One turn moves each row of this set onto another row. After a few examples, where does it send each row asked below?
Goman: [ -8  -1   1  10 -22   1 -16  -2  -1   6   1 -18  -7  -5  -4]
buvi: [-13  -3   6   2 -19   2  -8   3 -12   5   0  -7   2  16   1]
nak: [ -9  -4   1   8 -12   2 -15  12   0  15   1  -6 -15   8   8]
dagud: [-17  -4   5   1 -25  -5 -12   1 -11  12  -3  -7 -11   8   3]
Fogod: [ -5   5   4   1 -11   8 -13   3  -1  16   8  -8   1  -6   3]
pozed: [ -8  -6   5   2 -31   3  -7   9  -2  -1   8  -4  -6   3   9]
Luf: [-10  -2   5  -7 -19  13  -7  -1  -4   7  -3   2 -16   2   4]
pibab: [-13   4   0  -5 -21   1 -10   4  -6  12   7  -2   9   1  -1]
fon: [ -6  -1   4  -2 -20   5 -18  16  -8   8   8  -9 -11   3   4]
Faf: [ -7   1   6   2 -12   8 -16   9  -3  17   6 -10 -15  -2   8]
nute: [ -6   3   4  -4 -21   6 -13  12  -7   8  11  -7   4  -2   0]
Semat: [ -6   2   3   3 -26   1  -9   7  -2   0 -13   3  -7   8   1]
Buves: [-10  -1   5   2 -27   5  -4   0   1   4   8  -2   5  -4   6]
dema: [ -7   1   2   2 -23  -4 -18   4  -1  10   8 -19 -11   1   0]
sevub: [-10  -2   6   7 -17   7  -3  -5   4  10   6  -5  -6  -3  11]
vama: [ -4  -2   2  11 -19   4 -13   1  -1   1   3 -18  -1   1  -4]
buz: [ -7   2   1  -5 -15   3 -18  -1   2   6  -4  10  -7   5   0]
geke: [ -4   1   2  -1 -20   6   6  10   1  10   4  -9  -5   8   1]
Rapar: [-10  -4   0  -1 -28  -2 -17  17  -7   8   4  -4  -6   5   1]
Sisif: [ -8   4   2  -1 -17   8 -18   1  -5   0  -7  -3   2  14   7]
bezom: [ -8  -2   4  13 -23  -5 -14   0  -1  18  -6  -5  -7   2   3]
zoza: [-10   4   2  -4 -21  -1 -14   2  -5   6  11 -19  -5   4   0]
Folep: [ -9  -1   2   3 -17   5 -12  -1  -7  -2   4 -19  -6   4  -3]
sezub: [ -7   3   4   4 -17   4  -8   3   0   3 -15   2 -14   8   4]
Rig: [ -4   2   0   0 -27   1   1   8   3  17   2  -7  -9   0   2]
nisop: [-10   3   1   5  -5   6  -9   0   0  19   4  -5   1   3   6]
somor: [  0  -1   5   4 -24  10 -11   6   4   5  -2   5   0  -2  -2]
saloz: [ -3  -4   5  -1 -19  16  -8   8  -2  -1  -1   1  -7   9   1]
masu: [ -6  -3   6  14 -17   1 -10   2  -1  12  -3  -6   7   9   0]
nela: [ -3   0   2  -2 -15   3 -21   3   4   4  -4   9  -9   7   0]
Mosog: [ -8   7   3   3 -15   4  -5  -5   0   7 -13   3  -7   3   3]
vener: [ -7   5   2   1 -14   2 -12   0   0   7  10 -19  -1   6   0]
nar: [ -6   1   2  -4 -17   2 -20   1   2   5  -3  11  -8   5  -1]
Mifes: [-13   5   1  -6 -22   3 -19  -3  -8   5  -8  -3  -8   9   9]
Kug: [  0   1   2   4 -23   4   2  12   4  14   3  -7  -5   3   1]
bofak: [ -4   2   2   6 -16   1 -16   4   5  11   8 -19  -7   3   2]
Nila: [ -7   5   1   3 -23   0 -23  -2   0  11 -10  -2  -7   1   7]
vufi: [ -9  -6   6   7 -21   5  -7   4   1   5   5  -7 -15   3  14]
tobu: [-12   0   2   3 -21   1 -13  -3  -7   4   3 -19 -11  -2  -2]
Nor: [ -1   4   2   7 -20   5 -23   2   3   6  -9  -2   4   7   5]
feler: [ -6   2   2  -3 -14   4 -19   0   2   4  -4   8  -7   8   0]
torum: [ -6   0   2  -1 -24   9 -10  -3   3  13  -4   4 -10  -9   2]
mil: [ -8   2   1  -5 -23   3   5   6  -2  13   4  -8 -11   4   2]
nofi: [ -7   6   3   1 -24   1  -7  -1  -2   3 -11   5   1   2  -2]

Sisif moves to Nor
dagud moves to buvi
Luf moves to saloz
Where do these go?
Kug moves to Rig
nisop moves to nak
vama moves to Goman
nela moves to nar
Mosog moves to sezub
vufi moves to pozed
dema moves to zoza
fon moves to nute

